Look-ups in named tables: a row name and a column name give one cell, copied from the table.

zan.tsv
	bub	sidum	zupumip	tem	nuset	talu	ririnol	zulusem	kivate	deze
guv	-53	0	-82	-24	-9	-44	55	-32	49	-12
gerivu	-37	-38	20	-37	-56	-42	-16	8	-10	-48
kug	-37	24	81	-50	-56	-55	-7	2	38	-43
moz	-40	-31	20	-50	-72	-34	28	-39	-10	-38
vuzum	-40	-23	-21	-50	-56	-42	1	-39	-34	-38
lobop	-37	24	81	-50	-56	-34	10	2	49	-43
sevak	-56	-38	-82	28	54	-39	55	-39	49	-22
pezi	-37	24	60	-37	-56	-57	10	-39	-10	-17
nef	-37	-38	-1	-37	-56	-42	-16	-12	-22	-43
dinelin	-50	-15	-62	28	22	-44	10	-39	2	-38
lidu	-63	0	-62	41	54	-49	28	-25	26	-12
naz	-60	-15	-82	15	38	-44	46	-32	49	-12
batur	-47	0	-41	41	-41	-55	-16	8	-34	-48

What is the nuset of naz in zan? 38
What is the nuset of vuzum in zan? -56
What is the zulusem of batur in zan? 8
What is the zupumip of guv in zan? -82
What is the nuset of lidu in zan? 54
What is the bub of pezi in zan? -37
What is the talu of pezi in zan? -57
What is the deze of gerivu in zan? -48
What is the deze of vuzum in zan? -38
What is the tem of naz in zan? 15
What is the talu of dinelin in zan? -44
What is the deze of kug in zan? -43
What is the talu of sevak in zan? -39
What is the sidum of dinelin in zan? -15

pizovul =
,sotalu,rilelev,biv,zutik,vodofud,susizis,gub
tumogel,25,88,29,90,27,25,25
zos,48,26,88,27,90,24,88
pel,31,89,25,88,27,41,23
tolu,27,92,90,63,92,89,26
ner,28,88,34,89,40,26,26

What is the sotalu of ner in pizovul? 28
What is the sotalu of pel in pizovul? 31
What is the susizis of ner in pizovul? 26
What is the rilelev of ner in pizovul? 88
What is the zutik of tumogel in pizovul? 90
What is the vodofud of tolu in pizovul? 92
What is the zutik of pel in pizovul? 88
What is the susizis of tolu in pizovul? 89
What is the biv of zos in pizovul? 88
What is the susizis of pel in pizovul? 41
What is the gub of tolu in pizovul? 26
What is the gub of ner in pizovul? 26
What is the biv of tumogel in pizovul? 29
What is the susizis of zos in pizovul? 24
What is the rilelev of pel in pizovul? 89
What is the rilelev of zos in pizovul? 26

pob.tsv
	vimeze	zufuzov	ruraga	lol	vod	fuz	zel	mig
sabenu	5326	5628	5087	5903	4615	5854	4607	4596
pusalun	7010	3162	3261	4464	7430	4016	2953	7182
zis	3339	5616	8173	4285	3209	4017	7808	2939
nus	2606	5704	2728	6140	2383	8216	3482	3887
zuluga	4352	4506	5285	4246	5642	4671	5814	5880
meguvo	5821	7890	3249	8536	2732	7874	1822	2486
begu	2742	3912	4739	1869	5916	2294	7426	6247

What is the lol of pusalun in pob? 4464
What is the vimeze of meguvo in pob? 5821
What is the zufuzov of zis in pob? 5616
What is the mig of nus in pob? 3887
What is the mig of begu in pob? 6247
What is the vod of meguvo in pob? 2732
What is the ruraga of nus in pob? 2728
What is the zel of pusalun in pob? 2953
What is the zel of begu in pob? 7426
What is the ruraga of pusalun in pob? 3261
What is the zel of zis in pob? 7808
What is the mig of sabenu in pob? 4596
What is the zel of nus in pob? 3482
What is the zufuzov of zuluga in pob? 4506

zuf =
	gogegu	mero	nev	mulov	tav	gur	gopez	minulu	bagig
sifo	84	220	40	113	147	90	174	97	107
pez	80	213	49	112	159	86	158	107	103
voget	75	205	61	103	156	74	148	121	90
lis	216	103	147	201	52	225	163	100	218
voz	121	69	207	88	166	108	57	193	104
kebofe	220	102	153	194	52	220	155	98	216
ral	82	218	43	118	147	96	173	100	99
lepatub	133	127	130	130	126	128	131	128	125
bizi	224	91	158	182	65	217	149	102	207
vono	222	102	159	188	55	224	155	100	209
filuvi	112	99	169	81	169	104	73	191	89
tuleb	83	228	34	119	147	100	169	91	104

lepatub, gur: 128
tuleb, gogegu: 83
vono, gopez: 155
pez, gogegu: 80
filuvi, gogegu: 112
voz, gopez: 57
ral, nev: 43
pez, tav: 159
Which row has the largest gogegu? bizi

Table pilopaz
|  | tav | mifo | gel | zud | reraf | fuzim | kek | veka | kefuvip | pozeg |
|---|---|---|---|---|---|---|---|---|---|---|
| nemopu | 80.92 | 43.19 | 78.71 | 29.50 | 50.08 | 59.88 | 44.72 | 66.58 | 44.49 | 44.54 |
| sepugad | 79.41 | 42.31 | 81.17 | 29.00 | 50.60 | 59.74 | 44.27 | 63.66 | 47.22 | 47.09 |
| redokik | 43.94 | 80.33 | 45.87 | 60.83 | 73.54 | 33.09 | 81.28 | 61.18 | 46.31 | 77.28 |
| kol | 81.93 | 43.30 | 81.36 | 28.74 | 49.06 | 60.19 | 46.62 | 64.89 | 45.31 | 46.51 |
| zuv | 46.53 | 48.66 | 45.17 | 67.75 | 42.01 | 65.71 | 45.98 | 37.89 | 72.64 | 46.77 |
| difimer | 48.15 | 84.69 | 51.93 | 55.63 | 80.70 | 24.94 | 90.07 | 64.00 | 43.72 | 89.27 |

kol, kek => 46.62
difimer, fuzim => 24.94
kol, kefuvip => 45.31
zuv, kek => 45.98
redokik, fuzim => 33.09
zuv, fuzim => 65.71
nemopu, mifo => 43.19
difimer, tav => 48.15
sepugad, veka => 63.66
redokik, kek => 81.28
sepugad, fuzim => 59.74

